Each named move below is a turn or a mirror, shown by a few rows before and after it. Which moves, in which order, take the first row of each later pair to the second? The first pair is answered.
z_700 (before -> after):
[ -8  -3  13  13  -5   0  -2  -6 -10  -8  -3 -10   3   0 -10  10 -11   3
   1  -5   1  11  -4   5   6   1]  ->  [ -5   0  13  10  -5   0   1  -8 -15 -11   1  -6   2   2  -7   6 -15   0
  -1  -7  -1   7  -1   5   7   5]
[-3  5 -2  1  5 -1 -9  2  9  2 -3 -8  4 -5 -3  5  3  1  7  4  1 -1  0  2
  3 -7]  ->  [ 4  9 -5 -3  4 -1 -3 -5 -2 -5  4  0  2  2  3 -4 -6 -6  1 -3 -6 -7  7  1
  6  4]
[ -4  -3 -10   4   4  -8  -5  -6   6   7   4  -3   2   5 -10   4  -1  -1
  -3  -6   7   5 -10   2   5   2]  ->  [  0  -1 -12   2   3  -7  -3  -8   2   6   7   1   1   8  -8   0  -4  -4
  -6  -9   4   4  -5   2   6   6]
z_846 (before -> after):
[ -1  -4   2  -1   6 -18   5  -5   9   3   0  -8  -4  -9  -9  -8  10   5
  -2   9  -5 -12   0   5   1   3]  ->  [ -1  -2  -1  -2   6 -14   7  -1   7   6  12   5   0 -10 -11 -11   6   7
  -6   8  -9  -5   8   7   3   5]
[  3   7 -16   8   8   3  -5  -8   0   3   6   2  15  -9   2   2   0  -8
   8  -8  10   3   6   3  15   8]  ->  [  2   3  -9   8   7  -5  -4 -11   6   1 -14 -12   7  -9   7   4   5  -6
  12  -6   7 -11   0  -2  10   1]
[  2  13  -5  -3   3   0  -1   2   0  -8   8  13  -3  -6   2  -9  -8  -5
   2  -1 -16 -12   8   6   7  -2]  ->  [  0  14 -12   0  10   6  -6   0  -2  -7  11   4   5  -4  -1  -1  -8 -10
   6  -2   1  -4  -6  11   9  11]
[-1 -1  4 -3 -1  2  2  0 -2  0  4  2  3 -2  0 -1 -1  1 -2  1 -5  0  3  1
  1 -1]  ->  [ 0  0  1 -2  1  3  0 -1 -3  0  4 -2  6 -1 -2  2 -1 -1  0  0  1  3 -1  3
  1  3]
z_459 (before -> after):
[  5  -6   0  -1   2  -8   6 -11   2  -6  -1   1  -3  -7   7 -15  -2  -7
   7 -13  -3 -14   8  -6   2  -3]  ->  [  1   9   0  -3   2  -6   0  -7  -1  -8   3   5   0  -3   3 -15  -7  -6
   3  -8  -9 -19   6  -2   7  -1]
[ -3  10   0   1  -4   9   2   3   8   7   8  -4  -3 -17  -1 -16   7   0
   5  12  -7  -6   4  -5  -1 -20]  ->  [ -4  15   1   1  -4  10   1   8   6   8  11  -2  -1 -15  -4 -15   5   1
   2  13  -8  -4   2  -2   0 -17]
[ 3  2  3  7  0 -4  4  3 -1 15 17  9  4 -2 -6  1  5  9  2  7 -5 12  7 16
  1  5]  ->  [ 5 -7  3  7  1 -4  7  1  2 16 15  7  3 -5 -4  0  8  8  4  5 -2 15  9 14
  0  4]
[ -6 -10  17  17   4  -6  15  -7  11  -5 -21 -12   2   0   3  -1   6  -2
   5  10  10  -8 -10  -4 -11   3]  ->  [ -8  -2  17  16   5  -9  12  -8  11  -9 -21 -11   1   0   5  -6   4  -5
   7  10   4 -17  -7  -3  -7   1]

Between the rows of a pair lie 2 to 3 moves.
[ -5 -27   0  -4  -1 -11   7  -5  14   3  -2  -5 -18 -18  14 -16  10   3
   5 -10  -3  -4  21 -10 -14 -24]  ->  [ -2 -19 -15  -7   5   5   3  -5   0   5  33  14  -2 -11   9 -20  -3  -7
  -2 -17   8  19  22   1  -4   4]
z_700 then z_846
[-7 11 -8  3  0 12 -6 10  1  4 13  6  8 -6 -6 -2  1 -4 -1 -1  7  6  3  8
  9  2]  ->  [ -4  -1  -2   3   2   3  -3   1   9   2 -12 -15   0  -9   0   4  11  -5
   7   0  14  -6  -5   0   2  -5]
z_459 then z_846 then z_459
[ 10   1   8  -3 -10  -3 -10  -7  -7   8 -13   6   6  -9 -10  -2   5  -8
   2   7  -7 -13   1  -1  -7  -3]  ->  [  9   3   7  -1 -10   5 -11  -1 -11  12  -1  12  12  -5 -15   2   3  -7
  -3   8  -4   1  -1   3  -7   3]
z_459 then z_846 then z_459
[  4   1  -7  -6   3  -5  -1  -7   1  -1  -7  -3  -3  -4   7  -6  -4  -6
  10  -7   1 -12   3  -3   6   5]  ->  [  1   9  -6  -6   2  -5  -6  -3   1  -1  -7  -2  -1  -3   5  -3  -5  -5
  10  -1  -2 -14   1   0   9   3]
z_700 then z_459 then z_700
[-15   7   6   4   0  -4  -9  11  10   5 -10  -8   5  -3  -6  13   6  10
   3  10   0   1 -10   3  -3 -13]  ->  [-13   5   4   2  -1   1  -7  13   4   6  -3  -5   7   3  -9  16   4  12
  -5  10   4  12 -14   4  -5  -4]
z_700 then z_459 then z_700
[ -4   9  16  -4  -3  -7  11  -1  -8   4   6  15  -2  15   3  -3  -3   6
  -2   4 -15  -5   2  11  -2   7]  ->  [-10   6  13   1   3  -3   2   3  -1  10   4   2   8  14  -4  11   3   7
   7  10   4   6 -16  17  -1   9]
z_846 then z_700
[ 10  -8  -8   3  -7  -8   1  -7  -3   5  10  -3   6   1  11  -5   7  -7
 -10  -4   7   5  -4  -1   2  10]  ->  [  6  -6  -2   3 -10 -16  -2  -3   5   4  -2  -6   1  -7  12  -5  10  -3
  -5   1  -4  -9  -1  -4   2  -8]
z_700 then z_846 then z_459
[  5   5  -4   1   4  -3   1 -10   0  -7  -8  -9  -3   3  10  -8   2  -8
  -1  -8  -2 -19   5  -3   7   3]  ->  [ -3  13   1   3  -1  -3  -5   5   4  -2   0   4   2  -5   5  -8   2   2
  -2   1 -15 -13  13   2  10 -12]
z_700 then z_459 then z_846
[ 2 -6 -2  2  4  5  1  3  4  4  6  4  7 -1  0  2  3  0  5 -6 13  9 -1 -4
 -2  0]  ->  [ 3 -7 -1  0  3 -1  3 -1  9  1 -2  1  2 -5  5 -2  5 -2  9 -7  9  2  4 -7
 -3 -5]
z_459 then z_846
[  5  18  -5  -3   4  -2  -5  -7 -12  -5  12  -1   1  26  -5   9 -22   3
 -11   3  -8   0 -11   0  -4  16]  ->  [  1  11   9  -2  -4 -14  -1   0  -1  -4  -5  -1 -10  17  -1   6 -15  16
  -9  10 -27 -13   0  -8 -11 -11]
z_846 then z_700 then z_846
[ -3   4   6  -3   3  -6   0  -4  -4  -9 -15 -17  -5  11  -1   7   3  -2
   1   4   2 -17 -14   2  -5  -2]  ->  [ -4  12   1  -3   1   6   0   8 -13  -4  15   5   6  14  -9   5  -7   2
 -11   5   0   5  -7   9   0   7]
z_846 then z_459 then z_846
[  1  -2  15   1   0  -2   1   0   0   0 -21 -10  -9   7   1   1   3   6
  -3   4 -12 -19 -10  -3 -12  -6]  ->  [  3   9  10  -2  -2   6   1   5 -13  -1   6  13  -2  14  -1  -6 -10   4
 -16   3 -19  -8   0   3  -4   7]
z_700 then z_459 then z_846
[ -2   2  -4  -7   7   1 -11 -13   1 -12  13   3  11  -6   8   0   0  -8
   1   0  -3  -3  -2  -1  -3  -3]  ->  [ -6   4   0  -6   6  -1 -14  -7   5  -9   8   0  11  -8   5   4   3  -3
   2   7  -5  -6  -5   0  -5 -11]
z_700 then z_846 then z_459
[  0  -2   4   2  -5  -1   7   6 -14   2  14  12  -2   3  -1   0  -5   3
 -15  -3 -12   5   5   0  -4   5]  ->  [ -4  -3  -2   6   3   2  -1   4 -11   4   6  -5   3   5  -6  13   1  -1
  -8   1   9  10 -15   3  -4  14]
z_846 then z_700
[ -7   7  -2  -5   0   7  -6   7  -1   7   0 -10   6   7  -4   8   4   6
  -7  13   7   0 -11   1   6   4]  ->  [ -2 -12  -3  -4  -1   4   0  -1   7   8  -8 -15   3   1   1   5  11   5
  -2   6  14   4  -8  -5   1   0]
z_459 then z_459
[  8  -7  -3  -6   3 -10  -4 -10   5  -2 -10  -1  -9 -15   5   8  14  -2
   6   9   2  10   8  -3   0  -3]  ->  [ 10   8  -9 -10   7  -5  -4 -12  -6  -7   4   9  -5  -8   7   2   4 -10
   1   5   0   7  10   2   8  13]
z_700 then z_459 then z_846
[ -7   3  -3  -3  -8 -22  -2   9  -5   1  -7  -3  -2  -5  -7 -10   2  -2
   0  -1  -1  -4  -1  -4  -3 -11]  ->  [ -4   7 -13  -2  -4 -15  -5   7 -11   0   6  -1   6   0 -10  -8  -3  -8
  -2  -4   9   5  -5   2   1   4]
z_846 then z_846 then z_700
[ 11  -3  -6   1  -5  -4  10 -11   8  -4  -3   1   2  -4   8  -6  -7  -4
  10  -7  -6 -14  15   0  -3  -4]  ->  [  2  -6  -7   6  -4   0   1  -1  19   6  -3  -2  10 -12  -1   4   0   3
  17   0   4   0   9   5  -4 -12]
z_846 then z_700 then z_846
[  3 -10   5   6  -9  -6   6   1   6   5 -22  -8 -11  -7   5   6   6  10
   2   1  -3  -7  -6 -10 -12 -11]  ->  [  4  -2 -12   5  -3  11   1   5  -6  10  14  11   7  -1  -2   6  -6   1
  -4  -7  10  21  -5   3  -1  13]
z_846 then z_846 then z_700
[-4  0  9  0 -8  2  2 13 -3  5  2  2 -2  1 -9  6 -1 14 -8  8 -4  9 -4 -1
 -5 -5]  ->  [  3  -6   6  -3  -8   4  10   6  -9   2   7   6  -4   4  -5   1  -4   9
 -13   1  -4  10   0  -3  -7   3]
z_700 then z_459
[ -9  17  -8   0   1   1   5  -5 -19   2  14  -7   2   8  -9   1   2  -6
   6  -5   6   2 -13   4   7  11]  ->  [-11   0   5   2  -6 -10  10  -4  -5   4  -9 -16 -11  -3  -5   1  15   5
  11   0  -3  -8  -8  -7  -5 -14]
z_700 then z_459 then z_846
[  9 -16  -6 -14  -2   4   7 -17  -3  -1   0 -13  -9   0  16   0  -4 -11
   3 -11  15 -11  -7 -17   5  -4]  ->  [  1 -19  -1 -10  -9   6   4   3   4   9  15   9  -4 -15  10  -3  -4   6
   1  -5   0   6  11 -14   4 -25]
z_846 then z_700 then z_846
[  0  -7  11   3  13 -11   6 -13   2  -7 -12  -1  -9   1   1   3   6   1
  14  11  13  -5  -7  -7  -7   8]  ->  [  6  -5  12  -1   8 -10  12 -13  -6 -10   0  17 -13   2   5  -9  -1   0
   5   5  -3  -6  10  -9  -4   7]
z_700 then z_846
[  5  -7  -5   5  -2   3  -3  -1   1  -4   4  10   4   1  -2  -2  -4  -4
 -12 -16   3  16   6  -6  -1   8]  ->  [  6  -7  -7   5   1   1  -6  -9   5  -7  -1   1   3  -1   1  -4  -3 -11
  -5 -18   7   8   4  -6   1   9]
z_459 then z_459 then z_846
[  3 -24   1   3  -1   0   3  -1   8  11  -2  -7  -5  -5  -1  10  11  -3
   3  -2   9  19  -1  -7 -10   2]  ->  [  4 -17  -9   2   2   4   0  -4   6   8  13   5   1  -8   0  -1   5 -12
   6  -8   7  21   8  -3   0   6]
z_459 then z_846 then z_846
